(in the rows, 100 means zero)
One turn or mirror swaps these rows in pairs. Which row does each one swap with?
J_438: [123, 110,  79,  97, 123, 102,  88,  86, 115, 108, 111,  86, 100,  90,  83,
 131,  94]
J_563: [107, 103,  84, 110, 108,  91, 103,  92, 103,  99, 117,  84, 111,  97,  98,
  97,  86]
J_688: [124, 112,  98, 103,  97, 116, 107,  78, 136, 105, 109, 105, 100,  84, 106,
 127,  93]
J_613: [122, 101,  88, 111,  69, 102, 101,  93, 127, 113, 116,  89, 115,  97,  94,
 125, 100]
J_851: [117, 103,  87, 100, 104, 103,  92,  99, 128, 105, 100,  76, 108, 119,  92,
 114,  93]
J_196: [111, 104, 109, 108,  98,  94, 108,  82, 115, 126, 120,  98,  98, 100, 105,
 132,  96]
J_81: [124, 100,  93, 109,  88, 104, 113,  74, 106,  88, 112,  92, 108,  88,  89,
 139,  88]
J_645: [124, 102, 105,  97, 105, 104, 117,  86, 111, 100, 100,  99, 124,  86,  75,
 107,  90]
J_129: [115, 117,  96,  97, 103, 100, 114,  85, 109, 122, 111,  95,  99, 102,  66,
 124, 112]
J_669: [119, 120,  88,  99,  93, 104, 122,  87, 101, 115, 116,  95, 115,  91,  69,
 120, 106]
J_123: [123, 112, 104, 105,  87, 107, 123,  85, 105, 124, 123,  98, 113,  94,  75,
 122, 103]
J_324: [124,  93,  87, 111,  93, 103, 121,  75, 110,  91, 113,  92, 109,  96,  95,
 141,  85]
J_149: [117, 122,  98, 100,  89, 101, 118,  85, 108, 117, 118,  99,  98,  95,  71,
 121, 108]
J_591: [117, 115,  96, 101,  98, 100, 114,  84, 106, 124, 126,  96, 105,  90,  70,
 118, 112]
J_285: [125, 102,  75, 102, 125,  95,  94,  92, 113, 115, 114,  91, 100,  90,  87,
 129,  96]
J_587: [110, 109,  83, 113, 116,  88, 106,  94, 102, 104, 119,  88, 113,  94, 100,
 103,  90]
J_680: [112, 127,  68, 100, 106, 109, 107,  78, 118, 105, 116,  77, 107, 108,  92,
 120,  93]
J_376: [116,  96,  88,  99, 100, 106,  97, 100, 124, 101,  95,  80, 110, 118,  86,
 109,  96]
J_401: [128, 108,  97, 103,  95, 118, 102,  83, 134, 101, 105, 104, 105,  84, 107,
 126,  91]
J_216: [123, 103,  80, 104,  75,  98, 101,  90, 128, 120, 110,  92, 112,  96,  91,
 128, 108]
J_743: [112, 100, 109, 111, 101,  93, 109,  87, 112, 124, 114,  95,  95, 100, 107,
 133,  99]
J_544: [125, 120,  77,  95,  92, 116, 111,  88,  98, 116, 122,  86,  98, 109,  98,
 130,  99]
J_181: [108, 101,  84, 112, 108,  94, 105,  96, 100, 102, 116,  80, 113,  90,  98,
 101,  89]
J_980: [127, 117,  94, 104,  98,  94, 111,  79, 107, 119, 109, 100, 104, 103,  64,
 127, 108]
J_577: [118,  90,  94, 108,  92, 105, 118,  79, 106,  90, 116,  89, 101,  92,  91,
 135,  86]
J_26: [111, 107,  83, 117, 110,  88, 104, 100, 103,  99, 116,  89, 114,  95,  96,
 103,  91]
J_892: [123, 109,  99, 107,  98, 120, 105,  84, 132,  96, 107, 105, 108,  87, 109,
 119,  98]
J_490: [109, 128,  72, 104, 106, 115, 110,  85, 118, 107, 118,  79, 109, 110,  95,
 123, 101]
J_520: [117, 103,  83, 100, 101, 104,  92, 100, 125, 100,  99,  78, 115, 117,  88,
 109,  95]
J_91: [121, 100,  93, 108,  71, 105, 100,  92, 130, 116, 113,  94, 113, 100,  94,
 129, 103]
J_377: [126, 109,  97, 104,  95, 113, 102,  75, 134,  99, 106, 105, 102,  87, 107,
 123,  93]
J_19: [107, 102, 114, 107, 100,  98, 111,  82, 112, 116, 122,  94,  95,  95, 106,
 128,  94]
J_203: [110, 107,  80, 113, 108,  87, 109,  93, 103, 103, 113,  87, 113,  99,  99,
 100,  86]
J_347: [109, 100, 111, 104,  98,  97, 107,  84, 117, 125, 121,  95,  93,  96, 106,
 127,  95]
J_65: [121, 119,  81,  90,  92, 115, 112,  83, 100, 116, 119,  87,  95, 113,  97,
 127,  98]
J_259: [125, 108, 112,  91, 113, 108, 111,  89, 114, 103,  93, 101, 108,  96,  78,
 116,  99]
J_441: [120, 100,  74,  97, 122, 103,  91,  91, 119, 109, 117,  89,  94,  88,  86,
 126,  97]
J_803: [128, 111, 106,  92, 113, 101, 114,  89, 115, 103,  98,  94, 121,  93,  79,
 106,  84]
J_96: [127, 101, 106,  91, 105, 108, 106,  81, 112, 102, 105,  90, 117,  88,  70,
 106,  89]
J_76: [116,  97,  88,  91,  98, 104,  99,  92, 127,  98,  94,  76, 113, 113,  91,
 112,  94]
J_661: [138, 105,  92,  95, 105, 117, 100,  95, 111,  98, 102, 100, 105,  93, 110,
 110,  87]
J_404: [125, 104, 110,  97, 114,  99, 118,  84, 110,  96,  98,  97, 117, 101,  81,
 107,  93]
J_603: [123,  98,  88, 107,  75, 105, 104,  94, 127, 123, 114,  94, 117,  99,  88,
 127, 104]
J_472: [113, 126,  66, 103, 103, 113, 107,  85, 114, 103, 115,  79, 104, 109,  90,
 124,  93]
J_863: [124, 108, 103,  99, 120, 106, 110,  95, 109, 103, 100,  95, 107, 102,  76,
  99,  98]
J_790: [112, 126,  67, 104, 106, 110, 112,  82, 117,  98, 115,  81, 106, 106,  92,
 117,  91]
J_684: [138, 105,  88,  93, 100, 114, 103,  91, 111, 100, 103, 105, 109,  90, 109,
 107,  89]
J_721: [109, 101, 116, 107,  99,  99, 108,  87, 115, 121, 123,  92, 101,  98, 103,
 133,  94]

Swapped with J_645: J_129
Swapped with J_743: J_181
Swapped with J_259: J_669
Swapped with J_603: J_376
Swapped with J_65: J_684
Swapped with J_863: J_123
Swapped with J_91: J_520

